One turn moves each row of this set onto another row. After a few examples, where does it send each row asked below?
z_910: [-15.2  23.2  -0.2  27.7  10.8   0.4  30.9   0.9  27.8  22.8 -23.7 -40.2
 -42.7 -35.4   9.9 -24.2 -19.2  14.3]
z_55: [-13.0  -1.6   2.9   6.1 -47.1  22.7 -22.9  20.8 -20.0  14.0 -29.1  -6.5
 -39.6   3.6  -1.0 -19.2  17.5  11.0]
z_290: [-27.8   1.6 -36.8 -31.7 -17.2   0.6 -10.5  26.1   4.3 -35.0  -3.4 -31.9
  27.5  -1.3   8.0 -20.5 -32.0   4.8]
z_97: [ 10.2  12.7  28.2 -25.2 -29.1   3.9 -29.6  32.3   2.9  12.4  15.5   7.7
  22.9  -9.1 -13.1 -38.4 -27.2  15.8]
z_731: [ -4.8  -5.1   2.0 -36.2 -19.0  30.2 -14.4  19.1  29.3  26.8  41.4 -13.4
   3.2 -10.5  15.8 -25.8  -6.2   5.5]
z_487: [ 12.6  30.9  -4.0   2.3 -12.4  38.3 -18.2  43.5  -5.4  -9.8 -14.3 -30.1
 -32.1 -22.5 -15.2   8.7 -16.8 -20.9]
z_556: [-48.8   8.4   8.0  -0.3  12.0  15.4  34.3 -29.6  40.6  -5.9 -31.8  16.4
  -5.3  38.3  -2.5  15.9 -15.2 -13.5]
z_149: [ 37.5  45.6 -21.2  14.7  15.5 -17.4  22.1  19.3  22.1   0.0 -33.8  -8.2
  35.2  -4.6  16.3 -25.9 -34.4   5.2]
z_801: [ 22.1  49.2 -34.2  -8.3  11.6  13.4  33.5   4.4  28.3  29.0   1.4 -16.8
  22.5  -3.8  11.8 -20.4 -52.7   1.1]
z_775: [ 33.8   2.4  -7.0 -24.9  -8.2  -4.5   4.5  11.2  18.8  18.7  40.8  16.5
   0.8  -2.8  12.8 -37.5  33.5  18.1]
z_923: [-12.2  15.5   3.9 -12.8 -11.5 -28.8 -19.3  26.9  -4.6 -52.7 -35.3 -14.8
  16.8 -12.5   3.3 -28.2 -14.2   6.0]
z_624: [ 16.7   0.9   7.6  11.6 -19.5  -4.6  42.8  -4.3  27.4  11.2 -13.4  41.9
  13.0  51.6 -35.1  -5.1 -20.1  25.7]
z_212: [-25.6   7.4 -19.1   9.6 -12.3 -28.9  29.7  18.7  44.2  20.9  17.8 -22.5
 -24.1 -44.4 -30.6   6.5 -30.4  15.2]
z_868: [  4.4  17.0 -34.1 -23.6 -37.7  17.0   6.5  24.6 -21.5   4.0  29.1   2.3
  -5.3  -0.3 -51.7  21.1  15.8 -16.2]
z_491: [-24.5 -16.0  45.1   5.1  -3.3  14.4  33.8 -17.3  47.2  10.6 -12.3   7.3
 -19.3  29.7  -3.2  19.6   6.3  -7.4]
z_796: [  6.8  -3.1 -14.7   4.7 -45.8   6.4  -9.6  16.2 -35.3  11.7 -13.1  11.5
 -23.6  19.4 -14.4 -25.1  35.3  17.8]
z_388: [-30.4 -14.4  51.4   4.5  -6.5  17.1  27.0 -11.2  45.9   9.4 -17.8   5.7
 -14.9  26.8  -9.0  18.1  -8.2  -8.1]
z_298: [ -8.2  11.5  -1.0   9.2   2.8 -35.8  35.0   0.0 -41.5  14.9  21.9 -13.5
  33.1   2.0 -52.3 -26.1  -1.6   7.3]
z_597: [-40.6  12.9  17.9   5.5  13.8   4.8  34.3 -28.5  38.8  -9.4 -40.9  22.5
  -9.4  35.4  -4.0  11.3  -7.0 -11.8]
z_360: [ 12.7  13.0 -24.7  -8.9   3.3 -39.4   6.8  12.9   9.1 -50.2 -21.3  -4.6
  -3.0  -8.7  23.4 -29.8  28.7  11.5]
z_994: [ -5.6   9.4  -9.4   7.4   5.5 -35.8  41.5  -4.1 -37.8  18.0  28.1 -12.6
  30.3   3.9 -47.0 -25.3   7.4   7.1]
z_780: [-11.3  35.7  42.9 -14.7  24.8 -11.2  10.5  -2.3 -10.7   8.7   3.8 -23.4
  41.0 -10.0  -8.3  -0.9 -16.4 -38.8]
z_816: [ -3.1  33.5  -7.9  -4.2 -40.4  30.6 -12.1  35.5   9.9   0.9 -20.6 -10.9
 -44.7 -27.8 -28.5  16.9 -16.5 -10.2]
z_350: [ 10.0  -4.0  -1.8   4.4 -21.7   4.3  45.1  -5.4  31.2  15.5  -3.5  35.9
  15.8  54.1 -34.5  -2.3 -25.8  24.9]
z_842: [  3.3  27.8  16.1 -17.4  37.6 -14.6  33.7 -16.5   2.4  14.8  25.2 -19.5
  27.0  -5.4   9.7   0.1  23.4 -37.9]
z_833: [-18.1  16.5 -16.4   3.4   5.7  -3.9  46.8 -27.0  24.3  -5.9 -24.3  41.7
  15.3  55.8 -23.2   0.8 -13.1   5.2]
z_877: [ 22.9  31.2  -2.1  -4.4 -33.1 -11.2  -0.2  26.4 -28.5 -10.8  -0.8  19.9
 -15.9  -7.8 -56.6  11.2  27.9 -10.8]
z_148: [-22.6  19.4  -4.9  22.8   6.9   8.3  31.0   1.4  28.0  26.2 -18.5 -47.2
 -38.6 -32.9   9.3 -21.5 -28.2  13.6]
z_69: [ 15.6  28.2 -28.7  -2.8 -25.8  21.5  10.6  22.0  21.6   3.9  -5.7  -3.1
 -61.0 -24.4  -9.5  17.1  25.7  -8.4]
z_693: [-20.5  17.8 -16.7  13.1   9.9  -4.4  54.9 -31.0  14.0  -0.8 -30.9  39.9
  11.9  42.0 -29.8   0.8 -15.3  14.9]
z_569: [-12.6 -10.0 -17.4   0.7 -42.5  27.9 -11.0  13.5 -13.6  19.2 -11.1  -9.1
 -42.5   7.7   8.8 -16.0  33.4   7.9]
z_593: [-50.0   6.2   6.3   8.2  18.0  14.0  46.6 -35.9  29.1   0.6 -31.0  12.8
  -6.8  25.5  -9.9  17.3  -7.1  -7.4]
z_466: [-23.7   7.4   3.3   6.2 -12.7 -54.0  24.9  19.9  10.1   9.9  25.6  -8.9
   6.3 -33.3 -59.7   4.6 -18.1  10.2]
z_404: [ -7.1  -6.8 -21.6  -5.2 -53.4  20.7 -13.9  20.5 -35.4  18.4  -4.9   1.1
 -12.1  21.9 -18.2 -20.5  15.8  15.2]
z_786: [ 31.0  25.4 -25.4   3.2   2.1  30.1   3.3  28.8   4.3  -6.4  -0.3 -22.6
 -49.0 -19.8   1.9   9.1  25.1 -18.5]
z_906: [ 26.9  19.4 -39.5 -13.3 -12.7  26.9   2.2  34.7 -30.5  -3.6  28.9 -15.4
   1.1   4.0 -36.2   8.5   5.2 -18.8]
z_174: [ 45.3  34.7  -8.3   4.2  -7.2   1.2  -4.7  37.5 -38.6 -19.7  -0.6   1.4
  -7.2  -3.5 -41.1  -1.5  17.6 -12.1]
z_572: [ 25.3  16.0  44.6  -9.5  -9.1 -12.3 -20.3  19.9  20.4   4.8   1.2  14.2
 -14.4 -23.4  13.1 -39.2  18.2  14.1]
z_88: [-49.2  10.7  18.6  12.3  17.7   7.6  40.5 -32.4  25.6  -4.1 -42.3  16.1
  -6.4  22.4 -13.1  16.2 -12.0  -5.2]
z_351: [ 28.4  33.8 -47.9   2.7  16.1   1.2  30.3  14.4  31.1  11.5 -11.4 -18.2
  38.6   2.1  22.0 -19.2 -33.5   1.5]
z_460: [-12.9  14.8  -4.2  19.7  -7.0 -47.0  28.6  18.7  42.2  12.5   2.6 -11.7
 -32.4 -47.9 -30.6   1.0 -16.7  19.1]
z_658: [-28.2  16.8 -15.6   9.4   5.7   2.7  50.2 -26.8  12.5   1.0 -30.1  34.5
  19.0  42.1 -35.1   2.7 -29.7  13.5]
z_683: [-11.4  -5.4 -54.4 -29.4   0.5 -10.7  13.1   8.9  14.3 -34.4  13.6 -25.1
   9.1   0.6  27.2 -17.5  21.0   0.5]
z_281: [-15.7  16.1  21.6  -8.9  25.9  -8.7   8.0   7.8   1.2  -4.7  -3.5 -35.8
  53.3  -7.0   9.5   4.7  -8.3 -40.6]
z_659: [-23.4  18.3  -8.9   2.9   0.6  -2.1  37.3 -21.4  20.0  -7.0 -30.8  40.1
  21.8  55.3 -29.6   0.2 -27.5   4.8]
z_354: [  1.8  16.5  14.6  -3.9  39.4 -21.5  21.8  -1.6   7.3  -5.6   1.1 -27.7
  39.7  -6.0  21.2   1.9  25.7 -37.6]
z_986: [-15.4   2.5 -14.4   4.8  -4.3 -55.0  37.7  11.5  18.9  14.7  37.5  -6.5
  -2.2 -30.6 -48.7   6.6   5.6   9.1]
z_283: [ 42.8  61.4  -6.6   8.5  20.1 -14.7  30.3   3.9  24.7  14.1 -25.6   1.4
   9.0 -12.6  11.5 -30.1 -31.2   5.3]

z_351 turns into z_354
z_906 turns into z_786
z_877 turns into z_816
And these:
z_624 turns into z_388
z_923 turns into z_290
z_556 turns into z_833
z_404 turns into z_569
z_842 turns into z_283
z_572 turns into z_97
z_658 turns into z_593
z_148 turns into z_994
z_460 turns into z_466

